[[ 12 -19 -31]
 [-18  23  25]
 [  0  10  33]
 [-19  23  22]
 [ -2  -9 -33]
 [ -6  16  34]
 [  4   7  32]
 [ -5  -6 -32]
 [ 16  -9  17]
 [-22  23  14]
 [-13  21  30]]
|
[[ -6  16  34]
 [  0  10  33]
 [  4   7  32]
 [-13  21  30]
 [-18  23  25]
 [-19  23  22]
 [ 16  -9  17]
 [-22  23  14]
 [ 12 -19 -31]
 [ -5  -6 -32]
 [ -2  -9 -33]]

[[-46  32 -10]
 [-15   7 -31]
 [ -6   3 -22]
 [-11   4 -30]]
|
[[-46  32 -10]
 [ -6   3 -22]
 [-11   4 -30]
 [-15   7 -31]]

[[-34 -34  47  -1  -4 -11  23]
 [-38  -2  22 -37 -21 -36 -20]
 [ 21 -20  23 -14   7 -39  23]]
|
[[-34 -34  47  -1  -4 -11  23]
 [ 21 -20  23 -14   7 -39  23]
 [-38  -2  22 -37 -21 -36 -20]]

[[ 41 -16   4  -9]
 [-25 -37  23  23]
 [ 12 -20   1  17]
 [-12 -12   5  19]]
|
[[-25 -37  23  23]
 [-12 -12   5  19]
 [ 41 -16   4  -9]
 [ 12 -20   1  17]]

[[ 25 -20  14  18  25 -11]
 [  8   2 -11 -27   8  40]
 [  1   9  -3  15   1   0]]
|
[[ 25 -20  14  18  25 -11]
 [  1   9  -3  15   1   0]
 [  8   2 -11 -27   8  40]]

[[  7   6 -22  -9   5  17   3  -2   5   2   9 -20   8  15  13]
 [  7  -6   3   8  -4 -20   0   6  -8  -9   6  -2  29  15  10]
 [  6  10  -4 -15   7  -6   5 -11  -9   5  27  16   3 -26  -1]
 [ -4   0 -14 -11  14 -12   8  -1  19  -3   7  17   1   0  13]
 [  3   4 -16  -5  -8 -11   7  12  -7  -7  -1 -42  -6  -3   6]
 [ 15  -3   1 -19  -6  -6  -4  -6  15  -3  -6  27  -8  -5  -1]]
|
[[  7  -6   3   8  -4 -20   0   6  -8  -9   6  -2  29  15  10]
 [ 15  -3   1 -19  -6  -6  -4  -6  15  -3  -6  27  -8  -5  -1]
 [  6  10  -4 -15   7  -6   5 -11  -9   5  27  16   3 -26  -1]
 [ -4   0 -14 -11  14 -12   8  -1  19  -3   7  17   1   0  13]
 [  3   4 -16  -5  -8 -11   7  12  -7  -7  -1 -42  -6  -3   6]
 [  7   6 -22  -9   5  17   3  -2   5   2   9 -20   8  15  13]]
